(in the rows, 128 means zero)
One turn moves each row of this set onto another row. After a few examples, where does it send each row asked below?
dit: [152 112  84 132 135  98  99 160 134 117 129 131 145 122 133 187 111 111
  91 121 130 137 146 145 128 125 113 144 124 129 137 135 133 139 160 127
 128 114 125 122 158 152 144 144  90 124 138 104 116]
tani: [154  99  87 119 136 111  67 158 148 117 145 104 119 118 149 137 131 108
 103 122 125 141 132 161 123 116 105 172 122 134 156 126 116 121 117 120
 114 117 125 126 143 143 137 145 118 148 122 120 153]
nir: [140 107  92 135 132 112 111 150 147 127 141 123 152 119 138 165 116 120
 115 140 136 139 142 135 151 128 102 136 117 120 143 128 134 138 137 123
 130 108 113 117 149 139 142 149  82 117 132 105 115]
Rusaf: [159  94 142 135 146 128  96 176 129 100 140 124 131 109 154 164 103 113
 112 127 114 128 145 145 123 129 135 118 125 122 140 115 140 149 100 107
 119 111 132 121 159 155 146 171  96 190 121 119 152]
zivo: [142 114 106 126 134 147 107 149 129 111 155 130 169 128 164 138 131 121
 102 120 133 135 140 148 128 132 173 118 133 127 136 133 130 135 120 115
 128 109 119 115 160 152 136 167 105 145 125 133 129]
Bep: [124  97 131 128 120 123  82 162 158 116 116 130  88 125 132 127 126 120
 117 106 139 148 142 148 141 136 150 133 117 134 119 127 131 125 113 115
 132 118 122 120 147 142 152 168 110 137 109 106 138]
Leko: [142 109  94 119 129 118  69 156 150 115 148 121 114 116 137 125 132 106
 109 119 119 138 137 154 129 119  84 171 101 122 146 133 116 135 116 124
 122 122 126 129 153 141 141 158 115 157 128 119 135]
Beve: [145 112  84 136 128 109 103 159 139 118 141 115 156 118 134 178 123 120
 106 122 133 144 140 142 140 133 111 137 117 124 135 131 142 131 153 123
 127 113 122 116 149 149 141 152 100 118 130  96 119]
Mame: [157 115 154 133 138 112 105 164 136 108 140 115 136 114 143 170 105 116
 109 135 109 135 139 147 131 126 136 122 125 125 143 122 133 143 103 115
 132 113 135 125 165 157 142 157 108 200 126 120 157]
venez: [148 106  92 132 139 101 107 151 142 126 129 137 139 124 139 175 103 111
  98 139 130 134 144 139 139 121 105 145 124 125 146 131 123 148 144 129
 130 109 115 122 158 141 145 142  72 122 141 112 111]
Vubo: [138 125 104 124 141 138 101 156 131 106 144 141 162 139 146 149 121 117
  90 115 122 138 139 157 113 126 170 116 139 139 129 146 130 141 134 122
 137 110 135 123 172 159 138 163 107 160 138 121 130]
Vevel: [157 107  91 113 157 103  80 160 167 125 130 106 125 120 141 137 120 111
 104 111 132 132 123 158 105 115 109 164 130 133 158 139 123 120 114 127
 111 118 119 122 146 143 133 145 107 156 134 111 150]
mor: [158  90 157 130 133 125  91 159 129 108 142 138 132 107 164 164 105 112
 107 115 110 129 144 139 118 134 126 122 130 126 131 121 143 140 107 117
 115 116 120 119 145 141 146 172 100 187 123 131 143]
dop: [144 117  99 113 149 109  81 156 171 124 133 122 122 118 130 123 122 109
 109 107 126 130 129 151 110 116  90 162 108 122 148 145 123 135 114 132
 120 122 120 125 155 138 135 159 104 165 139 107 132]
detul: [135 122 115 116 138 132 100 138 130 110 149 158 145 138 147 146 107 116
  80 133 114 141 146 161 129 125 152 123 139 130 131 150 117 147 133 130
 140 118 132 123 176 151 136 160  88 161 146 136 131]
pepu: [145 110 135 118 134  95  90 158 158 119 101 129  82 125 130 140 111 112
  95 109 140 136 144 152 134 125 164 145 124 131 134 129 112 129 111 122
 135 120 121 124 166 155 148 150  98 142 121 119 142]
suri: [140 111 119 115 130 141 105 132 129 115 159 148 151 127 165 134 116 121
  92 139 125 136 147 153 141 131 155 126 132 118 139 138 117 141 116 124
 134 118 117 114 164 145 135 161  85 143 133 149 129]
Lanar: [130 107 144 123 124 108  94 150 166 130 105 136  89 126 134 124 118 115
 114 111 140 138 139 140 139 127 151 140 119 134 130 127 117 131 105 121
 135 115 111 123 156 139 152 158  99 142 118 118 131]
mabip: [155 110 168 127 125 109  99 148 134 117 142 127 136 113 152 169 106 114
 103 124 107 138 140 141 127 132 128 126 129 127 135 127 137 132 111 125
 126 117 124 124 151 144 142 159 110 195 128 134 149]
Gad: [139 101 123 123 129 110  78 170 149 107 112 124  80 123 129 143 119 119
  99 105 137 146 147 160 135 132 162 138 123 132 122 129 125 124 120 116
 131 123 132 121 159 159 148 159 109 139 111 106 150]

Bep turns into Lanar
mabip turns into Mame
Now these:
venez turns into dit
Leko turns into dop
zivo turns into suri

One turn moves each row of this set onto another row. After a few examples, where does it send each row asked below?
Ror: [128 146 126 113 124 138 133 115 114 146 125 145 102 149 168 162 125 122
 112 129 116 138 135 131 108 133 121 114 123 144 125 117 123 114 148 113
 111 107 120 151 119 136 149 125 129 137 115 127 114 135 122 151]
mas: [131 151 137 100 139 147 128 121 111 139 142 162 136 146 151 141 132 131
 119 140 108 137 140 115 115 115 110 113 119 149 122 122 140 109 162 119
 125 122 115 137 130 136 127 128 119 128 132 122 120 131 127 158]
gifuf: [143 132 109 126 132 147 136 118 104 132 139 123 118 102 134 139 122 119
 132 120 113 141 136 153 100 153 116 135 127 142 111 137 113 106 126 140
 117 139 142 146 136 139 116 117 131 153 119 125 139 118 125 163]
Vibo: [116 125 114 118 119 126 114 123 145 152 127 150 166 121 135 147 115 116
  90 121 131 138 113 147 103 125 149 139 115 125 119 143 114 116 116  98
 152 152 144 126 133 154 126 139 110 129 131 143 116 120 125 120]
Kepi: [120 137 132  96 125 133 120 117 126 142 136 154 127 143 153 153 124 129
  99 112 106 145 129 118  97 128 127 120 144 134 115 120 134 120 151 120
 122 120 129 145 120 132 152 146 126 141 122 127 129 132 122 170]
bar: [123 128 120 107 118 128 129 132 146 138 142 127 146 144 148 147 102 133
 103 129 144 130 118 123 145 164 147 121 137 135 127 124 119 119 125 113
 131 142 134 131 123 121 115 114 116 129 145 133  97 118 152 120]
Maf: [142 139 113 110 154 121 134 130  97 154 134 128 131 135 128 112 124 122
 113 116 114 124 130 132 108 123 135 116 129 127 109 146 151  89 158 121
 120 115 134 124 136 136 128 141 130 160 135 150 124 127 121 115]
gemup: [131 143 108 132 141 117 133 116 103 154 115 148 122 144 124 125 144 124
 117 113 124 127 133 154 115 123 137 120 121 145 121 139 133 113 154 129
 130 111 144 132 140 139 112 137 134 148 136 152 111 129 102 116]
fifud: [117 125 114 116 115 116 117 113 146 146 131 148 165 128 138 149 108 124
  91 112 140 129 111 139 111 132 144 150 123 123 129 139 119 102 125  99
 151 144 147 108 128 154 124 133 109 130 140 147 114 124 122 125]
dito: [123 125 109 106 115 120 128 145 138 136 146 131 148 141 153 156 115 128
 118 127 146 136 128 118 142 157 149 119 131 136 130 132 122 125 130 105
 127 152 126 127 132 135 116 104 123 125 148 133  95 118 149 117]
Fugi: [139 121 116 120 123 142 138 131 124 151 162 120 161 124 136 153  82 116
 112 134 133 140 136 121 120 131 142 131 130 106 141 115 122 102 136 126
 139 143 129 122 129 144 118 105 131 134 116 141 135  97 137 119]
lil: [143 123 137 112 121 138 122 112 109 129 139 146 131 109 133 130 125 123
 133 132 122 144 134 134 110 132 111 141 119 165  95 135 131 108 139 129
 131 134 127 134 136 146 115 114 122 132 129 122 152 123 138 172]
ker: [115 128 110 124 115 121 118 129 150 152 121 145 164 126 132 156 103 111
 102 120 132 137 117 145  98 120 151 153 127 119 126 141 124 104 121 105
 154 144 142 121 135 154 120 129 113 120 139 140 119 118 132 133]
momut: [142 119 119 125 125 141 130 130 118 156 159 124 154 108 133 149  86 126
 120 138 125 136 137 119 113 133 135 141 130 101 141 117 119 110 132 112
 140 143 133 134 121 147 119 110 116 144 117 148 131 104 139 113]
felo: [136 118 119 108 122 133 136 140 128 140 161 126 154 109 133 149  89 124
 118 137 137 144 138 112 119 127 143 139 133 110 148 116 127 111 130 116
 136 147 132 119 130 155 121 108 125 130 119 150 132  98 130 119]
negi: [128 124 114 108 123 129 116 127 100 125 142 109 124 110 132 131 119 127
 129 112 121 130 119 145 121 143 124 144 137 154  91 144 118 106 132 132
 122 126 139 142 120 133 113 108 132 148 117 120 131 135 128 162]
marok: [120 127 112 111 115 118 119 130 148 138 127 154 165 121 138 152 107 121
 109 119 129 134 112 145 109 122 157 148 123 125 127 140 123 108 118  98
 146 152 137 116 132 166 127 124 120 124 140 143 112 121 121 125]
Lepuz: [132 147 113 116 114 145 124 134 123 128 136 114 117 114 125 142 129 120
 124 128 102 127 127 134 114 144 119 142 115 162 118 121 108 108 139 131
 132 124 157 154 125 164 118 119 136 137 133 116 125 125 125 162]
dez: [130 141 113 112 143 128 129 134 102 152 118 155 121 138 128 120 139 113
 111 112 132 129 142 155  96 123 124 118 130 126  96 140 141  94 126 130
 126 109 133 133 140 151 117 142 127 152 129 141 117 121 112 115]
giz: [122 143 127 105 107 143 134 122 128 145 138 156 121 150 143 145 137 116
 115 122 116 132 136 126 106 144 128 125 119 144 116 101 133 124 161 110
 138  97 125 137 135 148 152 136 133 145 118 133 139 120 118 132]
ralaf: [132 138 123 124 139 126 135 145 111 134 121 130 134 143 131 124 137 118
 125 108 147 122 143 139 124 129 127 112 117 128 116 136 155 101 145 121
 125 121 124 126 152 130 123 147 134 152 145 122 103 122 132 108]
kaz: [115 127 115 112 122 135 121 133 134 149 141 124 143 141 151 155 118 121
 111 135 147 127 125 122 146 154 141 118 141 137 123 128 113 122 117 112
 128 142 129 137 122 127 129 106 116 126 149 132  99 123 152 111]
depim: [134 150 111 119 131 138 138 135 119 144 130 137 140 131 113 111 143 129
 135 107 115 132 147 130 116 135 118 113 108 134  94 147 126  96 133 127
 123 107 136 118 134 157 128 131 129 157 141 149 120 112 132 120]
rufar: [119 150 124 112 134 137 133 112 124 149 128 152 107 135 142 165 121 139
 116 117 118 139 156 122 123 132 128  99 135 143 128 110 120 118 151 129
 116 117 137 148 129 130 139 137 127 139 130 123 126 118 124 160]
metig: [140 118 125 109 129 139 135 125 133 148 163 118 156 111 127 155  86 127
 112 123 131 140 132 113 119 130 137 145 129 106 140 120 128 106 125 121
 149 133 138 120 123 143 110 107 119 140 119 149 123 105 134 118]
Zop: [135 119 115 126 125 138 127 109 107 140 127 132 122 113 126 145 124 139
 146 111 121 143 134 150 108 131 128 142 129 150 103 128 114 110 125 141
 130 118 151 132 126 149 107 114 136 157 101 119 144 123 127 151]
bezo: [112 136 111 121 121 129 124 137 142 147 137 127 145 147 147 154 109 126
 112 129 157 135 119 127 135 154 138 117 136 134 122 135 111 115 130 102
 130 150 124 127 122 128 115 110 132 124 145 132  94 118 150 118]
Pogil: [134 143 134 115 145 127 123 129 100 135 127 148 124 134 126 109 143 120
 124 139 123 129 125 138 104 127 128 128 117 154 100 143 151 100 147 124
 134 125 121 121 130 143 102 129 127 134 148 126 131 129 119 116]
visus: [128 133 148 118 113 143 135 126 124 131 134 138 130 134 152 154 119 119
 118 126 132 146 138 111 108 113 119 123 122 118 143 102 140 116 149 124
 121 117 130 142 125 139 152 134 141 142 115 116 124 124 118 156]
Loruf: [130 132 122 139 113 132 125 119 116 106 120 120 147 101 130 140 120 121
 137 107 129 129 121 156 112 131 127 152 110 136 106 137 120 104 127 136
 129 137 137 140 135 143 124 122 132 137 129 113 126 131 117 161]

dito turns into felo
kaz turns into momut
ker turns into bezo
Now these:
Lepuz turns into depim
mas turns into lil
dez turns into Ror
ralaf turns into visus
bar turns into metig
Kepi turns into negi
rufar turns into Zop

